In the data rows, zero lies at 4.5, halfway between 4 and 5.
Here are some points, each followed by its number:
5,5,5,3,3,3,3,2,4,3,2,4,3,3,5,2,4,3,5,4,3,4,3,6 0
3,4,6,4,5,5,5,3,6,4,5,5,5,6,5,5,4,5,5,4,4,5,4,6 1
7,6,4,5,5,4,3,2,8,4,4,3,6,5,6,4,5,9,6,2,8,5,0,6 2
5,3,2,9,3,6,4,1,6,3,5,6,7,7,2,8,5,3,6,6,3,2,9,2 3
2,9,6,5,4,4,8,3,0,4,4,6,4,4,4,0,2,6,5,5,5,7,3,6 4
3,3,8,1,4,4,5,9,3,4,2,4,4,3,6,3,4,5,5,5,6,5,3,6 5
4,5,3,7,4,5,3,4,6,4,4,6,2,4,6,3,4,4,3,5,5,4,4,4 6
3,3,9,0,8,2,3,7,5,4,5,1,5,2,6,9,5,3,4,6,5,5,5,4 7
3,6,5,4,2,3,4,8,3,6,3,4,4,5,5,4,4,4,4,6,7,5,1,3 8
4,4,3,6,4,7,3,6,5,5,4,5,4,4,3,4,5,6,4,3,7,8,9,3 9
4,3,6,3,3,4,4,5,5,4,4,5,5,5,6,5,4,5,4,4,4,4,3,6 10
6,1,9,0,4,5,5,9,6,2,3,2,1,4,6,3,5,4,7,8,5,6,6,4 11
3,4,6,3,4,4,7,3,6,5,5,5,5,7,4,6,4,3,5,5,2,5,8,5 12
8,3,8,7,5,4,9,2,6,3,3,5,6,3,6,5,6,7,7,5,8,3,2,9 13
3,5,6,3,5,4,4,6,4,6,3,5,4,5,5,4,4,5,4,5,5,4,3,5 14
4,5,5,4,4,6,8,8,3,4,5,4,7,5,4,6,4,3,4,7,5,7,3,3 15
3,3,8,4,5,4,5,6,6,4,3,5,4,6,4,6,5,4,5,6,4,5,4,4 16
4,5,4,5,4,2,5,0,8,4,5,5,3,5,4,3,4,2,5,3,0,5,7,5 17
5,5,3,5,3,5,2,3,6,4,3,4,3,2,6,1,4,7,5,3,6,6,2,5 18
2,4,5,3,4,6,5,7,5,5,5,5,5,5,6,7,4,4,4,4,4,6,5,4 19
8,5,1,4,0,2,8,4,5,4,5,3,6,4,6,6,4,4,5,4,4,0,9,3 20
5,7,4,4,2,1,2,4,4,5,5,2,1,3,4,8,5,4,3,4,3,1,3,4 21
5,4,6,1,6,3,5,4,7,6,1,2,5,3,5,7,5,3,4,5,7,4,4,6 22
5,5,6,6,2,5,5,7,4,4,6,6,4,6,3,4,4,6,4,6,5,3,3,4 23
3,5,2,3,5,4,3,5,3,8,5,4,3,4,5,5,5,3,4,3,6,4,6,4 24
5,4,4,6,8,4,2,4,3,5,3,3,4,1,6,5,7,5,3,3,7,3,4,5 25
3,3,4,4,9,7,1,5,3,7,3,7,3,5,4,4,6,8,1,3,8,9,7,5 26
5,4,4,6,3,5,2,2,5,5,4,5,4,4,4,2,5,5,5,4,5,5,2,5 27
2,3,5,1,4,4,3,6,5,6,1,2,5,4,5,6,4,5,4,5,7,4,1,6 28
7,0,1,9,8,6,0,3,5,1,9,4,8,8,0,9,7,1,4,5,3,1,4,3 29
4,5,5,7,2,4,8,0,9,5,3,8,1,6,6,5,5,7,7,0,2,9,6,3 30
6,6,1,3,2,3,5,2,6,6,5,5,4,4,5,4,4,4,6,4,4,3,9,4 31
4,5,6,4,3,4,7,7,5,4,4,4,4,4,5,3,3,4,5,5,5,5,1,5 32
8,3,5,7,3,3,4,6,6,3,5,5,5,8,3,9,5,2,4,6,2,1,4,2 33
5,4,4,5,4,5,2,2,5,5,4,5,4,4,4,2,5,6,5,4,5,5,2,5 34
4,4,6,4,5,4,5,4,5,4,4,5,4,5,6,6,5,4,4,4,4,5,6,5 35
5,5,5,5,4,5,4,2,5,3,2,6,5,3,4,4,5,4,5,5,6,5,4,5 36
6,7,0,5,1,5,5,5,6,4,2,7,3,4,6,4,6,6,4,2,2,5,9,4 37
5,5,5,6,6,5,5,2,8,2,7,5,2,5,5,7,4,6,6,3,3,5,5,4 38
5,6,3,4,3,3,4,5,4,4,3,3,2,4,4,7,6,4,4,4,4,3,5,3 39
3,6,2,4,6,4,0,3,3,5,5,4,2,3,7,4,6,5,3,3,4,4,4,4 40
5,6,3,5,4,6,5,3,6,4,5,5,4,3,7,5,4,8,5,2,7,5,4,7 41
5,3,6,3,4,5,7,6,6,3,4,5,6,5,5,6,4,7,6,4,5,4,3,7 42
3,6,2,6,8,4,3,4,0,9,6,4,4,5,5,3,5,5,1,3,7,5,3,2 43
4,3,1,6,4,7,2,8,4,2,8,3,7,7,3,6,4,3,3,6,3,2,6,5 44
4,4,4,3,3,3,5,4,5,4,5,4,4,6,5,6,4,3,5,5,3,4,5,3 45
8,3,0,9,0,6,0,1,3,2,5,6,6,4,5,2,6,5,4,3,7,2,5,2 46
7,2,3,7,4,6,3,7,4,2,7,5,7,7,3,9,5,5,3,6,5,1,6,2 47
5,6,3,4,4,4,5,3,4,6,3,4,4,4,5,5,5,3,5,2,3,3,6,4 48
1,4,3,6,3,7,4,7,6,5,2,4,5,7,3,4,5,6,5,3,7,6,9,4 49
4,5,4,4,4,4,3,5,5,6,5,4,5,5,4,4,4,4,5,5,5,6,2,5 50
5,5,3,4,4,5,5,5,3,6,6,5,4,2,7,3,4,5,4,3,6,6,6,4 51
4,5,4,6,4,5,6,2,7,5,5,5,4,5,4,4,4,6,6,4,3,6,5,4 52
6,6,7,5,5,3,8,8,1,6,5,7,4,6,4,2,3,5,5,5,4,6,1,2 53
7,6,2,4,0,5,6,4,7,1,4,7,4,5,5,3,5,6,6,2,0,6,9,3 54
7,4,2,5,2,4,4,5,4,3,6,4,5,4,2,6,6,6,5,4,2,3,6,3 55
2,3,5,1,4,4,3,6,5,6,1,2,5,4,6,6,4,5,4,5,7,4,1,6 56
4,7,4,5,9,4,2,2,1,7,5,3,2,3,5,7,6,3,2,3,6,3,1,5 57
4,3,9,3,2,3,6,9,3,4,5,6,4,7,4,3,3,5,6,7,3,5,2,5 58
3,5,6,3,5,4,3,4,5,4,5,4,4,7,2,4,4,3,5,5,1,6,5,5 59
5,6,5,7,8,8,9,3,5,4,5,5,6,3,5,0,5,4,8,3,5,3,4,6 60
4,2,7,0,6,5,1,8,6,5,5,1,5,4,8,9,6,5,2,5,8,5,3,7 61
5,5,3,6,4,5,6,5,3,5,6,5,5,5,4,4,4,4,3,5,5,5,4,4 62
5,3,6,5,5,5,5,4,5,5,4,5,5,3,6,2,5,7,5,4,8,5,5,8 63
7,4,2,5,2,4,4,5,4,3,6,4,5,4,2,6,6,6,5,4,2,3,6,3 64
5,0,5,9,9,5,3,7,6,2,9,6,8,9,0,9,5,0,5,6,0,3,3,4 65
9,2,3,9,0,4,3,8,3,4,6,6,6,8,4,8,6,4,4,6,6,1,2,2 66
5,3,5,3,5,3,5,6,3,5,3,2,4,3,6,5,4,5,3,5,6,6,4,5 67
6,5,5,5,4,3,2,3,5,5,3,3,4,3,5,4,5,3,4,5,4,4,5,2 68
5,4,3,5,4,3,4,1,6,5,5,5,5,5,3,5,5,4,4,5,3,5,4,4 69
3,2,6,3,6,5,8,9,3,5,4,4,5,5,4,5,4,6,6,4,5,6,4,6 70
3,7,3,4,6,6,8,6,1,7,4,5,4,4,5,4,3,4,5,4,3,7,5,5 71
5,4,5,3,6,4,5,4,4,5,5,4,4,4,6,6,4,3,3,4,6,4,6,5 72
3,6,4,6,4,5,7,6,3,6,4,6,5,5,4,1,2,4,5,5,4,5,2,4 73
1,7,5,4,4,4,9,7,1,7,3,5,4,4,3,0,3,6,4,5,6,6,1,3 74
4,8,1,7,3,6,8,6,1,6,4,6,3,1,4,0,2,6,6,5,4,6,5,5 75
3,4,7,2,4,2,3,8,3,5,7,5,3,6,4,6,4,5,5,5,3,4,4,4 76
5,5,1,7,4,5,2,0,9,5,4,5,6,7,2,7,5,3,4,5,0,3,9,3 77
4,7,7,4,4,5,9,7,4,4,3,4,6,3,6,0,3,6,8,5,4,4,2,6 78
5,4,5,3,3,4,4,3,8,5,5,4,4,4,3,5,5,5,5,4,3,4,5,6 79
4,6,6,5,1,4,9,8,2,6,6,7,3,6,4,0,2,5,5,6,5,6,2,3 80
1,5,3,6,5,3,2,4,5,8,2,3,2,4,5,7,6,4,4,4,8,4,5,4 81
4,4,4,3,9,5,2,6,2,6,4,3,4,3,7,7,5,4,2,4,7,4,3,6 82
4,2,3,7,5,5,3,1,5,4,5,6,5,6,2,7,6,3,5,4,2,5,3,5 83
5,4,3,5,4,3,4,1,6,4,5,5,5,5,3,5,5,4,4,5,3,5,4,4 84
4,5,4,5,4,8,6,6,4,3,7,6,4,3,5,5,4,5,5,3,2,6,8,6 85
4,4,9,2,5,4,3,7,5,5,5,2,4,3,5,9,5,5,5,6,5,3,5,7 86
5,6,6,4,6,4,4,4,3,6,6,6,3,4,4,5,5,6,4,5,5,3,4,5 87
6,6,6,4,5,5,7,6,2,5,4,6,5,5,4,3,4,6,5,5,5,5,3,4 88
5,4,4,8,5,7,7,6,3,4,4,7,5,7,3,2,3,1,7,4,2,6,1,7 89
5,1,9,1,5,4,4,8,6,3,4,2,1,4,5,2,5,4,7,8,4,8,6,3 90
1,6,5,3,5,7,7,3,0,6,6,5,5,4,3,0,3,6,5,4,4,7,4,4 91
4,6,7,3,2,5,6,6,2,5,3,5,4,3,6,0,4,6,5,6,7,6,3,4 92
6,5,5,4,7,6,6,5,1,5,4,5,4,4,5,2,5,5,3,5,6,6,5,6 93
5,3,6,6,0,5,2,5,2,6,5,8,2,5,5,2,3,5,6,7,4,4,4,2 94
8,7,4,5,2,4,5,4,6,5,3,4,5,4,5,5,4,4,4,6,7,3,6,3 95
2,3,6,6,5,4,9,6,6,4,7,4,6,7,5,7,4,5,6,3,5,6,3,5 96
7,3,5,4,4,5,4,3,6,4,3,5,3,4,7,6,6,6,4,1,7,7,4,6 97
6,5,4,2,3,4,7,3,4,4,1,5,4,4,3,2,3,2,6,4,2,6,4,5 98
9,9,0,6,8,1,4,0,9,4,2,8,0,3,0,0,6,5,5,0,1,8,1,3 99
4,5,2,7,4,5,5,1,8,4,5,5,4,6,4,6,5,5,6,3,3,6,5,4 100
3,4,3,7,7,7,6,4,7,4,5,4,5,7,3,8,4,3,5,4,4,3,5,5 101
6,5,3,6,9,4,3,3,2,7,4,3,3,3,6,6,7,4,2,3,7,3,3,4 102
Which three points above are nearest to each new point by angle? Their numbers follow each, nearest first.
4,6,4,6,7,7,4,5,7,4,7,6,6,6,4,7,3,6,5,4,5,5,5,7 101 38 1
4,4,2,3,3,5,5,5,5,5,5,5,5,6,4,3,4,5,5,4,5,3,9,3 31 49 20
6,1,6,6,5,5,5,5,4,3,6,7,8,8,1,9,5,2,5,7,2,4,1,3 65 33 29
6,0,8,3,2,6,6,9,5,3,3,2,7,5,8,8,5,8,7,5,6,2,4,9 42 10 86
5,3,6,3,4,5,7,6,6,3,4,5,6,5,5,6,4,7,6,4,5,4,3,7 42 13 10
4,5,1,8,8,9,5,6,8,2,8,4,5,5,4,8,4,3,6,4,2,3,8,5 101 44 85
4,6,5,4,3,4,4,4,4,5,3,4,3,4,5,2,4,5,4,6,6,6,3,5 92 18 8
3,4,5,6,6,5,7,3,6,4,5,5,5,7,3,8,4,4,5,5,1,3,5,4 101 12 65
5,5,4,4,2,4,5,6,2,6,3,6,5,4,4,4,4,5,4,5,6,4,3,3 8 74 92
7,5,3,8,2,3,4,4,3,6,4,5,4,5,5,4,4,4,4,5,6,4,1,2 66 46 62
7,3,3,4,9,9,4,4,3,3,3,8,4,5,4,3,7,9,1,1,8,8,7,9 26 93 63
5,5,3,5,4,5,5,5,3,6,6,5,4,2,7,3,4,5,3,3,6,6,6,4 51 75 43
5,5,1,7,4,4,3,0,9,4,4,5,6,7,1,7,5,3,4,5,0,2,8,3 77 3 84
5,5,3,5,4,6,5,5,3,6,6,5,4,2,7,4,4,5,4,3,6,6,6,4 51 75 41
4,4,5,4,5,4,6,2,6,4,3,5,5,5,5,5,4,4,5,3,4,5,3,6 1 30 13
0,6,5,3,5,6,7,3,0,6,6,5,4,4,2,0,3,6,5,4,3,7,4,4 91 4 74
4,3,6,4,3,4,4,6,5,4,4,5,5,5,5,5,4,5,4,4,4,4,3,6 10 42 58
6,5,2,4,8,8,2,3,4,5,4,7,3,5,7,4,5,6,2,4,6,7,8,5 26 9 93
2,4,6,3,4,3,1,6,2,5,6,4,3,5,4,5,4,6,4,5,3,5,3,4 76 14 58
6,5,5,5,4,5,1,2,4,4,3,5,2,0,8,0,5,8,4,4,9,4,2,6 18 34 63
2,4,6,3,4,3,1,6,2,5,6,4,3,5,4,5,4,6,4,5,3,5,3,4 76 14 58
5,7,4,5,5,4,4,4,4,5,4,5,4,3,5,7,5,4,5,3,4,4,6,4 48 39 21
5,4,4,5,9,4,2,4,3,5,3,3,4,1,6,4,7,5,3,2,7,3,4,5 25 102 82
5,5,4,3,4,3,3,2,4,4,2,4,4,3,5,2,4,3,5,4,3,4,3,6 0 98 34
4,5,2,4,5,3,3,4,4,7,4,4,4,4,6,5,5,4,4,4,6,4,7,3 24 81 40
5,5,4,4,2,4,5,6,2,6,4,6,5,4,4,4,4,5,4,5,6,4,2,3 8 80 74
9,7,8,8,2,5,7,4,3,1,7,8,0,3,4,4,6,7,5,5,3,3,6,4 23 54 38
4,4,8,3,4,4,4,5,4,4,3,5,5,4,6,3,4,5,5,5,4,5,4,6 5 10 58
9,7,8,8,2,5,7,4,3,1,7,8,1,3,4,4,6,7,5,5,3,3,6,4 23 54 38
4,5,4,6,5,5,6,2,7,5,5,6,4,5,4,4,4,6,6,3,3,6,5,4 52 30 100
4,5,5,4,5,3,5,6,8,5,4,3,4,5,4,7,5,3,5,6,4,5,3,3 16 7 22
5,3,9,1,4,4,4,9,4,3,2,4,5,3,5,5,5,5,5,6,6,4,3,7 5 86 11
7,1,9,5,6,4,7,3,7,2,6,6,2,5,4,5,5,4,8,4,3,7,3,5 38 16 13
4,6,5,4,3,4,4,4,4,5,3,4,3,4,5,2,4,5,4,6,6,6,3,5 92 18 8
6,0,5,9,9,5,3,7,6,2,9,6,8,9,0,9,5,0,5,6,0,3,4,4 65 29 33
2,6,4,5,7,4,0,4,3,5,4,3,3,2,7,7,6,5,3,3,4,5,4,4 40 57 25
3,6,2,5,8,4,3,4,0,9,6,4,4,5,5,3,5,5,1,3,7,5,3,2 43 102 57
7,4,8,1,3,4,4,9,5,5,1,4,4,1,6,2,5,6,6,7,7,4,3,5 5 11 92
6,1,3,3,9,6,2,6,3,6,4,5,4,5,6,5,6,6,2,3,8,7,6,6 26 82 25
4,2,7,0,6,5,1,7,6,5,5,1,5,4,8,9,6,5,2,5,8,5,3,7 61 86 7
5,5,4,5,5,4,5,2,7,4,3,3,4,4,5,3,4,5,5,4,6,4,1,5 2 18 34
5,6,3,4,6,5,3,4,3,7,6,5,4,5,6,4,5,5,2,4,7,4,6,3 43 24 102
5,5,4,5,3,5,5,3,6,6,3,4,6,6,4,5,5,4,4,3,6,4,5,5 95 77 48
4,5,4,3,3,3,5,4,5,4,5,4,5,6,5,5,4,3,5,5,3,4,5,3 45 12 20
4,5,6,4,5,4,5,7,5,5,4,3,5,5,5,6,4,4,4,5,7,4,3,3 8 56 28
3,7,3,6,4,5,7,6,2,6,4,6,5,4,4,1,2,4,5,5,4,5,2,4 73 74 75
5,7,2,6,4,5,5,6,3,7,4,5,5,3,7,4,5,4,3,3,5,6,5,3 51 43 71
4,5,5,5,1,2,4,2,8,4,5,4,5,5,5,5,4,3,5,4,2,4,9,4 17 77 31
3,3,8,4,5,4,5,6,6,4,3,5,4,6,4,6,5,4,5,6,4,5,4,4 16 58 90
7,6,1,4,0,5,6,4,8,1,4,7,3,5,5,3,5,6,6,2,0,6,9,3 54 37 30
4,6,8,3,2,5,7,7,2,5,3,5,3,3,5,0,4,6,5,6,7,5,2,4 92 74 80
7,6,4,5,2,4,5,4,6,5,3,4,5,4,4,5,4,4,4,6,6,3,6,3 95 20 31
4,3,5,3,3,3,4,5,3,4,5,4,5,3,5,1,4,5,4,5,6,5,4,5 92 5 67
6,9,2,8,1,0,5,4,4,6,4,2,4,1,7,9,5,2,4,4,5,0,1,3 21 39 95
6,4,8,2,3,4,1,6,4,3,1,3,3,1,7,1,5,6,5,5,7,4,4,7 5 92 0
5,4,5,4,5,3,4,3,6,4,4,4,4,5,4,6,4,4,4,5,5,4,4,5 22 84 69
6,1,3,3,9,6,2,5,3,6,4,5,4,5,6,5,6,6,2,3,8,7,6,6 26 82 25
3,6,4,5,7,4,0,4,3,5,4,3,3,2,7,7,6,5,3,3,4,5,5,4 40 25 57
6,1,3,3,9,6,2,6,3,6,4,5,5,5,6,4,6,6,2,3,8,7,6,6 26 82 93
8,3,5,7,3,3,4,6,7,3,5,6,5,8,3,9,5,2,4,6,2,1,4,2 33 66 47
1,7,4,5,6,8,5,6,5,5,4,4,4,5,2,2,3,4,4,4,6,4,6,4 49 91 74
7,2,3,7,4,6,3,7,3,2,7,5,7,7,3,8,5,5,3,5,5,1,6,2 47 66 44
2,5,7,3,8,2,3,5,6,4,2,2,2,3,6,5,6,3,4,5,3,7,6,4 7 90 35
6,4,8,2,3,4,1,6,4,3,1,3,3,1,7,1,5,6,5,5,7,4,3,7 5 92 18
5,2,6,1,7,2,4,4,5,3,5,1,5,1,5,9,4,3,4,6,6,3,4,3 7 22 86
5,3,5,3,6,5,3,4,5,5,5,5,4,5,7,5,5,6,2,4,6,6,6,5 26 97 61
4,5,4,4,4,3,3,5,4,5,4,3,5,3,5,5,4,3,3,6,5,4,5,3 68 21 7
4,3,7,3,4,4,5,5,5,4,4,4,4,6,3,7,4,4,5,5,2,6,3,5 16 59 58
7,6,5,6,5,4,1,0,8,4,5,3,4,4,8,3,5,9,6,1,9,6,1,6 2 18 41
4,4,8,3,5,4,4,5,4,4,3,5,5,4,6,4,4,5,5,5,4,5,4,6 5 10 14
5,4,5,2,5,3,3,2,7,5,3,3,4,4,5,5,5,3,4,5,5,5,5,6 22 79 0
4,3,1,6,4,7,2,8,4,2,8,3,7,7,3,6,4,3,3,6,3,2,6,5 44 47 29
5,5,5,3,3,3,3,2,4,4,2,4,3,3,5,2,4,3,5,4,3,4,3,6 0 98 27
3,8,5,5,4,4,4,1,0,5,3,6,3,4,5,0,4,8,4,4,5,5,3,4 4 91 92
7,7,0,5,0,5,4,5,6,4,2,7,3,4,6,4,6,6,4,1,2,5,9,4 37 54 31
4,5,6,4,3,4,8,7,5,4,4,4,4,4,5,3,3,4,5,5,5,5,1,5 32 78 80
3,4,7,3,7,4,5,2,5,4,3,7,5,7,1,7,4,1,7,5,0,8,3,6 59 83 12
4,5,5,7,2,4,8,0,9,5,3,9,2,6,6,6,5,7,8,0,2,9,6,3 30 52 100
1,7,4,5,6,9,5,6,5,5,4,4,5,5,2,2,3,4,4,4,6,4,6,4 49 91 9
4,4,6,2,4,4,7,4,6,5,5,5,5,6,4,6,4,3,5,5,2,5,8,5 12 35 45
5,4,7,5,3,5,5,6,3,3,5,6,4,6,3,4,4,5,6,5,3,5,4,5 58 23 80
5,3,8,1,5,4,6,6,3,5,3,4,5,3,5,5,4,6,5,5,7,6,3,6 5 67 70
5,6,6,4,5,5,7,5,2,5,4,6,5,5,4,3,4,6,5,5,5,5,3,5 88 53 4
5,3,9,1,4,5,4,8,4,3,2,4,5,3,5,5,5,5,5,6,6,4,3,7 5 86 11
3,4,8,5,6,4,6,8,6,4,6,5,3,6,5,8,4,4,5,6,4,3,5,3 16 76 86
3,9,6,5,4,4,8,3,1,4,4,6,4,4,4,0,2,6,5,5,5,7,3,5 4 74 91
5,5,6,6,3,5,5,7,4,4,6,6,4,5,4,4,4,6,4,6,5,3,3,4 23 80 58
0,7,7,1,4,4,9,8,1,8,3,4,6,6,3,1,2,5,5,6,5,7,1,3 74 73 80
7,3,5,4,4,5,3,4,6,4,3,5,3,4,7,6,6,6,4,1,7,7,4,6 97 41 2
4,6,0,7,0,8,4,2,6,4,2,6,3,3,6,4,5,6,5,3,3,5,9,3 37 54 31
4,6,9,0,9,1,4,4,5,3,4,1,4,0,6,6,6,3,5,4,4,4,3,4 7 22 86
4,5,4,5,4,2,5,0,8,4,5,5,3,5,5,3,4,2,4,3,0,5,7,5 17 84 69
6,6,1,3,2,3,6,2,6,5,5,5,4,4,5,4,4,4,6,4,4,3,9,4 31 20 37
5,5,6,4,6,4,4,4,3,6,6,6,4,4,4,6,5,5,4,5,5,3,3,4 87 57 102
9,0,4,9,5,7,4,7,5,0,8,5,9,7,3,9,7,4,4,7,4,0,7,3 47 29 33
5,4,5,4,5,3,4,3,6,4,4,4,4,4,4,6,4,4,4,5,5,5,4,5 22 84 69
5,4,8,4,4,5,8,6,2,3,4,5,6,4,4,1,3,5,7,5,3,4,2,5 78 88 58
4,7,7,4,4,5,9,7,4,4,3,4,7,3,6,0,3,7,9,5,5,4,1,6 78 32 92
7,3,3,5,9,9,4,4,3,3,3,8,4,5,4,3,6,9,1,1,8,8,7,9 26 93 63
7,4,7,5,6,2,3,6,6,3,6,5,3,6,3,7,4,3,3,6,1,4,5,3 33 65 76
3,4,6,3,5,4,4,6,4,6,3,5,4,5,5,4,4,5,4,4,5,4,3,5 14 5 56
5,3,4,3,7,6,5,6,1,6,3,4,4,2,6,2,5,6,2,4,8,6,4,6 93 67 82
3,3,7,3,7,4,4,2,6,4,2,7,5,7,0,7,4,1,8,5,0,8,3,6 59 83 16
3,6,3,4,1,3,4,2,6,5,4,4,4,4,5,5,4,4,5,3,2,4,9,4 31 17 48
5,4,5,3,3,4,4,3,8,5,5,4,4,4,3,5,5,5,5,4,3,4,5,6 79 17 69
6,4,2,7,4,6,4,3,2,3,5,6,5,5,2,4,4,4,5,4,4,4,4,4 46 29 83
6,1,9,0,4,5,5,8,6,2,3,2,1,4,6,3,5,4,6,8,5,6,6,4 11 90 5
5,1,5,7,6,5,5,6,5,3,7,6,6,7,2,9,4,3,5,6,2,4,2,4 65 29 33
2,4,5,3,5,5,5,7,5,5,5,5,5,5,6,7,4,4,4,4,4,6,4,5 19 70 61
6,0,8,3,2,6,6,9,5,3,3,2,7,5,8,9,5,8,7,5,6,2,4,9 42 86 10
3,3,6,1,7,5,5,9,3,6,5,4,5,6,5,9,5,4,3,4,3,6,4,4 19 7 70
8,5,1,5,0,2,8,4,5,4,5,3,6,4,6,6,4,4,5,4,4,0,9,3 20 31 95
3,6,3,4,0,3,4,1,6,5,4,4,4,4,5,5,4,4,5,3,2,4,9,4 31 17 48
3,6,4,6,5,8,5,4,6,5,4,6,4,4,5,5,4,4,6,4,3,5,8,4 85 52 37
8,5,7,4,2,5,4,2,6,0,4,7,4,1,4,3,5,7,6,5,3,6,4,7 36 0 54
5,5,3,6,4,5,7,5,3,5,6,5,5,5,4,3,4,4,3,5,5,5,4,4 62 73 80
4,3,3,5,4,4,2,4,5,4,5,5,5,6,4,5,5,3,4,6,4,3,4,4 29 44 83
5,6,6,3,2,3,3,5,4,6,5,3,3,4,4,8,5,4,4,5,5,2,3,4 21 39 86
3,4,3,7,7,7,6,4,7,4,5,4,5,7,3,7,4,3,5,4,4,3,5,5 101 65 3
4,4,4,6,6,8,8,4,3,4,3,4,7,5,5,2,5,7,7,4,5,5,5,6 60 78 63
4,4,5,3,5,5,4,4,5,6,2,4,5,3,5,1,5,6,3,4,6,4,3,7 63 18 34
1,9,3,5,8,9,4,5,6,4,4,2,6,4,3,0,4,1,6,3,6,1,3,5 60 73 78
4,5,6,4,2,4,5,6,3,5,3,5,4,5,5,3,4,6,5,7,6,7,3,4 92 8 80
3,5,6,3,4,4,4,6,4,6,3,5,4,5,5,4,4,5,5,5,4,4,3,5 14 5 8
6,1,3,7,6,5,3,4,4,4,6,5,6,7,2,7,5,3,3,5,4,3,4,3 29 65 47
1,3,5,0,9,4,2,6,1,7,4,5,4,7,4,3,4,5,3,3,8,7,6,5 26 82 24
3,5,2,6,8,6,5,4,5,3,5,3,6,5,4,5,4,5,5,3,4,4,4,6 101 60 29
8,3,0,2,0,4,8,7,9,2,6,4,7,6,5,3,5,5,7,5,3,0,9,1 20 54 31
4,6,9,0,9,1,4,4,5,3,4,1,4,0,5,6,5,3,5,5,4,4,4,4 7 22 86
5,5,7,4,5,4,4,4,1,6,5,4,3,4,4,4,5,6,4,4,6,4,5,4 87 93 43
5,0,5,7,6,5,5,6,5,3,8,6,6,8,2,9,4,3,5,6,2,4,2,4 65 29 33
4,3,6,3,4,3,4,4,5,4,3,5,5,4,4,5,4,4,5,5,4,5,3,6 10 28 56
6,4,3,5,2,5,4,5,4,5,6,6,4,6,4,5,5,3,5,6,5,3,3,3 66 33 94
2,3,5,0,9,4,2,6,1,7,4,5,4,7,4,3,5,5,4,3,8,7,6,5 26 82 24
6,5,7,3,2,4,4,7,3,4,4,5,3,5,3,5,4,5,5,7,4,5,3,4 58 23 76
1,7,7,3,8,8,8,3,1,4,5,6,6,3,4,0,4,7,5,4,6,7,8,6 91 4 93
3,2,6,3,5,5,8,9,3,5,4,4,6,5,4,5,4,6,6,4,5,6,4,6 70 5 42
4,3,6,3,4,3,4,4,5,4,3,5,5,4,4,5,4,4,5,5,4,5,4,6 10 16 22
1,3,5,0,9,4,2,6,1,8,4,5,4,7,4,3,5,5,3,3,8,7,6,4 26 24 43
3,5,6,3,5,4,4,6,4,6,3,5,4,5,5,4,4,5,5,5,4,4,3,5 14 5 56
4,8,7,5,1,4,9,4,0,4,4,7,5,4,4,0,3,7,6,5,4,6,3,7 4 80 78
6,7,0,5,1,5,5,5,6,4,2,7,3,4,6,4,6,6,4,2,2,4,9,4 37 54 31
4,4,5,4,5,4,6,2,6,5,3,5,5,5,5,5,4,4,5,3,4,5,3,7 1 13 30
6,5,5,4,6,6,7,5,1,5,4,5,4,4,5,2,5,5,3,5,6,6,5,6 93 88 92
3,4,8,5,6,4,6,8,6,4,6,5,3,6,5,8,4,4,5,6,4,3,5,3 16 76 86
5,5,5,3,9,6,5,5,1,7,3,5,3,3,5,3,4,5,2,4,7,6,3,5 93 82 43
5,6,3,4,4,4,5,2,5,5,3,4,4,4,5,5,5,3,5,2,3,3,6,4 48 31 17
2,4,6,3,4,3,1,6,2,5,6,4,3,5,4,5,4,6,4,5,3,5,3,4 76 14 58
6,4,3,5,2,5,4,5,4,5,6,6,4,6,4,5,5,3,5,6,5,3,3,3 66 33 94
3,6,2,4,6,4,0,3,3,5,4,4,3,3,7,4,5,4,3,3,4,4,4,4 40 57 25
4,5,8,1,4,4,4,8,3,4,5,3,4,2,7,3,4,5,4,6,5,5,3,5 5 92 11
6,1,3,3,9,6,2,6,3,6,4,5,4,5,6,4,6,6,2,3,9,7,6,6 26 82 93
4,3,1,6,4,7,2,8,4,3,8,3,7,7,3,5,4,3,3,6,3,2,6,5 44 47 29
3,1,9,3,9,2,4,9,4,5,1,0,5,0,6,9,7,3,6,6,9,6,4,3 7 67 22
9,5,1,4,0,2,8,4,5,4,5,3,6,4,6,6,4,4,5,4,4,0,9,2 20 31 95
4,5,5,4,4,4,3,5,5,6,5,4,5,5,4,4,4,4,5,5,5,6,2,5 50 8 28
4,5,7,3,0,4,4,7,4,5,4,4,4,3,6,0,4,7,4,7,7,7,1,5 92 8 32
4,3,3,6,5,5,3,1,5,4,5,6,5,6,2,6,6,3,5,4,2,5,3,5 83 84 69
5,4,4,3,6,5,5,5,4,6,5,3,4,4,6,6,4,3,3,4,6,3,6,5 72 82 24
2,3,6,0,9,4,2,9,0,9,4,1,5,4,7,7,5,3,2,4,9,5,1,5 82 61 56
7,2,3,8,5,5,1,2,5,2,5,5,6,6,2,9,6,4,4,5,3,3,4,3 29 83 3
4,5,7,3,0,4,4,7,4,5,4,4,4,3,6,0,4,7,4,8,7,7,1,5 92 8 32
5,5,4,4,2,4,5,6,3,6,4,6,5,4,5,4,4,5,4,5,6,4,2,3 8 80 92
4,7,6,4,4,4,4,5,4,5,5,4,4,3,5,3,5,6,4,6,7,7,2,5 92 8 74
5,3,6,3,4,5,4,4,3,4,2,4,5,3,6,2,5,6,4,4,8,5,4,8 63 5 92
5,5,6,4,2,4,5,7,3,4,3,4,4,3,5,1,5,7,2,7,7,6,2,5 92 8 5
5,6,6,4,5,4,4,4,3,6,6,6,3,4,4,5,5,6,4,5,5,3,4,4 87 57 76
3,4,8,5,6,4,6,8,6,4,6,5,3,6,5,7,4,4,5,6,4,3,5,3 16 76 96
6,4,8,1,3,5,1,6,4,3,1,3,3,1,7,1,5,6,5,5,7,4,3,7 5 92 11
4,5,2,8,4,5,5,2,8,4,5,5,4,6,4,6,5,5,5,3,4,5,5,4 100 52 77
4,5,4,4,4,3,3,4,4,5,4,3,4,3,5,5,4,3,3,5,5,4,5,3 68 21 39
5,7,0,3,0,1,4,1,7,6,3,2,5,3,6,1,5,5,5,3,5,2,9,3 31 20 48
